The rows of A fall into 3 groups, and each row is roughly a mix of its group's hidden directions.
A (105 x 10):
[[-16  -2 -24   8  22  16 -26 -10  22  16]
 [  5  23  -3   5 -10  24 -25 -14  32   4]
 [  5 -28  19   0   8 -40 -13 -10   3   5]
 [-18   4 -15 -26   7   3 -14  -8  35  19]
 [ -6  50  14   5  -4  13  -8  -2  12   4]
 [ 17   4  21  11 -26   5  16   8 -31 -18]
 [-28 -16  -6  -9  17 -19 -23 -12  26   2]
 [-18  -2  29  15   8 -30 -12  21  -7 -13]
 [-17 -17   1 -15  33 -20   5  -9  -2  27]
 [ 15 -12  23  -9  -2   2  27  12 -22  28]
 [ 14  17 -20  -7 -26  -5   4  16 -32 -13]
 [ 25   6  10  -6 -20  14  30   4 -28  -7]
 [ 23  -2  18 -12   3 -25  23   4 -30   5]
 [ -4  -8  23 -17   4 -31 -15 -23  22  -5]
 [ -8  17 -23  16   3  31  -1  24  -9 -18]
 [ 12  -6  13 -22 -10 -43  12 -13  -2   8]
 [-17  -5 -23  -1  15 -32 -17 -26   6  -5]
 [ 24   0   7   7 -16  38  -8 -13  16 -17]
 [ 12  -1  32  -9 -16  24  20  20  15   1]
 [ -4  10  20   4  -3 -19 -33 -12  32  -1]
 [-18  -1 -23   0 -28  -8 -13  -5  16 -31]
 [ 22  -8   5   4   1  14  30  15 -34   7]
 [ 23  12  20  14 -20 -25  -7   1 -27  -7]
 [-13 -21 -24 -14  14  -9 -23 -18  25  -5]
 [ 10   1 -20  -1 -18 -36  -8 -22 -17 -15]
 [-29  25  -2  -8  10   2  -5  15  33  11]
 [ -2 -15  19  -8  11 -36  21   1 -24   3]
 [ 23   0  45  10  -9  -5   6   1 -17  -7]
 [ -9  20 -22 -14  -2  30 -10  -3  28  12]
 [ 17 -18  11 -11   9  10  29  15 -32   4]
 [-17  -8 -10  -4  32 -23  15   5  -9  28]
 [-27 -17 -27  -3  30 -21  -2  -5   0   8]
 [  7 -15   0 -13  17 -13  35  -1 -26  18]
 [ -8 -19   9   3  -1 -11  31  15 -36  -4]
 [ 28   2  31  12 -19  16  17   5 -17  -5]
 [ -8  -6   4  13   5  47 -11   2  17 -13]
 [-11  13 -19   0  16  34  -2  13  21  22]
 [-19  -8 -42   5  20 -11  -1   4 -19   3]
 [ 17  19  14 -16   5  -1  26   1   3  36]
 [ -4  28  29   2 -11  22   0  20  22  -2]
 [-28  -5   9 -19  12   0  -2  11  39   6]
 [  7  43  17   1 -23  17   3   1  -1 -11]
 [ 25   6  18  10 -24  14   9  -6 -14 -31]
 [ 12   3  27   7   7  -3  21  13 -36  15]
 [ 19   5  23  -3   1  44   3  16  -2   6]
 [  4  16  -6  -1 -36  -9  26   3  15 -24]
 [-15 -16   8  24   5  -7  13   6 -41   3]
 [ 16  27   3   8 -17  41   1   3  -1 -10]
 [ 10 -24   2  -8 -17  33  15  22  17  -6]
 [ -1  16   6   1  11  -3   1  30 -28  32]
 [ 20  22  10  10  -6  39  13   0 -19   1]
 [ 37  15  -9  20 -14  11  12 -13 -21  -2]
 [-17 -22  -3  -2  31  20   6  17 -17  21]
 [ 21  21   5   2   5  -2  23  16 -31  21]
 [ -3 -23 -23  13   8  -3 -19 -35  14  -9]
 [-13  10 -23  -8  -1  12 -28  -3  37  -2]
 [-23 -29   9   0  28 -15   0   8  21  12]
 [ 26   6   2   6 -19 -12  14  -2 -40  12]
 [-21 -30   7 -14   6  -9 -10 -16  32 -12]
 [-12   4 -20  -6  10 -32 -32 -17  12   4]
 [ 24 -20  -9  15 -11  -2   9 -23 -28 -19]
 [ -2  14   8  39 -14   1 -25 -22  -2  -8]
 [-20  15  22 -12  12   0  -6  15  34  18]
 [ 21   4  26  -3  -9 -11  36   9 -20   0]
 [ -4 -10  -6   7  22  13  27  15 -36   8]
 [-10 -35   3 -11  26 -20   3 -11  14  16]
 [-21   4 -24  11  28  12 -19   3  19  19]
 [ 38   6  20  -3 -26   3   4 -10  -5 -21]
 [ 19   4   0  -1  -5  -8   7 -45 -22 -12]
 [ -6 -11  -7  -3   8 -45 -12 -24  -1  10]
 [ -8   7   1  -1 -14  18 -12  -7  46 -14]
 [ 13  24  17   8  -8  28  20  22 -17   2]
 [  8  -3  30   5   6 -16  23  20 -29   6]
 [-30   2  -5  -5  25   9 -20  11  21  22]
 [ 21   5 -33  15 -19  17 -10 -18  -5 -17]
 [  7 -10  43 -14 -15 -10  18  14   9  -6]
 [ -4 -35   2  -1  11 -39 -14  -9   5   1]
 [-12 -20 -14   0  15   4 -23 -25  32  -2]
 [ 25  -6  27   1 -17  10  24   4 -24 -14]
 [-11 -12   7 -25  -6 -37   0  -1  28   4]
 [ 18  34  15   1 -28  13 -18   6  10   9]
 [  8  -6   3  16  -2  32  17  26 -27 -10]
 [ -1   2 -11  20  -4  27   0   2 -33 -28]
 [ -1   7 -37  25   0  24   9   8 -19   0]
 [  6  18  23   8 -19  31 -22   4  15 -10]
 [-20   0  -9 -10   1  13 -11  18  30 -32]
 [ 28  -2   4   3  -3  16  28   9 -34   3]
 [ 17  15  13  17 -14  32  10  19 -17 -11]
 [ 28  -7  20   7 -17  10  26  -5 -27  -8]
 [ 35 -17  -3  11  -8  14  12   3 -33   3]
 [ -1 -38 -24  -4  14   7  20  15 -13   7]
 [ 11 -22  -4   8  15  27  22  22 -16  16]
 [ -8   2  -8  10  24 -35  18 -13   0  26]
 [-15 -26 -28  11  17  10 -22   9  20   4]
 [-18  -2 -25   5  10  12 -14 -17  37   6]
 [ 11  28  17  16 -22  25  -8   6  -7 -20]
 [ 24  -8  34  -5 -17  -4  19   7 -21 -11]
 [ -5  -9 -26  -3   3 -30  -8 -30   4  22]
 [-28  -2 -10  10  -6  23 -15  -3  36 -10]
 [ 19  18  26 -13 -18  24   8  21  -5  13]
 [ -8   8   5  12   5  -5 -27 -15  36  22]
 [-12  -4  -4 -35   6 -17 -11 -17  27  16]
 [ 13 -11   6  36 -20  -8   2  12  -9 -28]
 [ 15 -11 -18  10 -18  32  -8 -14 -13 -25]
 [ -1  38  -6   1 -29   1 -17  -8   6 -22]]

Here is one row from each group, named. Which group is each of the other rows in?
[-11  28   8 -21 -26   2   9  13  26 -10]
<114>
[ 29   9   9   2 -22  23  24  11 -18 -11]
<37>
[ 12  -8  24   4  -4  23  24  21 -19 -21]
<67>

[-23  16 -23 -17  22  -6   9  -3  18  25]
<114>
[-11  29  25   6 -10  25 -11  -2  18 -18]
<114>
[-20  -4 -44   3  22  -5 -10   3   3  13]
<114>
[  1  -1 -12  -9   5 -28  25 -17  34   4]
<37>
[  1   8  21  10  11  30  21  29 -11   9]
<114>
[ 16  13   2   9  -6  36   0  20 -30   5]
<37>
[-12  -2   6   5 -25 -39  -1  -9  -4 -26]
<37>
[-18 -10  13   6  17  39 -10   8  20  12]
<37>
[ 31  24  27  -4 -24  -3  11   5  -6  10]
<114>
[ 16  14  13  23 -12  32   3  -3  -6 -27]
<67>
[ 11   5 -16  18 -10  40  -9  -5 -15 -19]
<114>
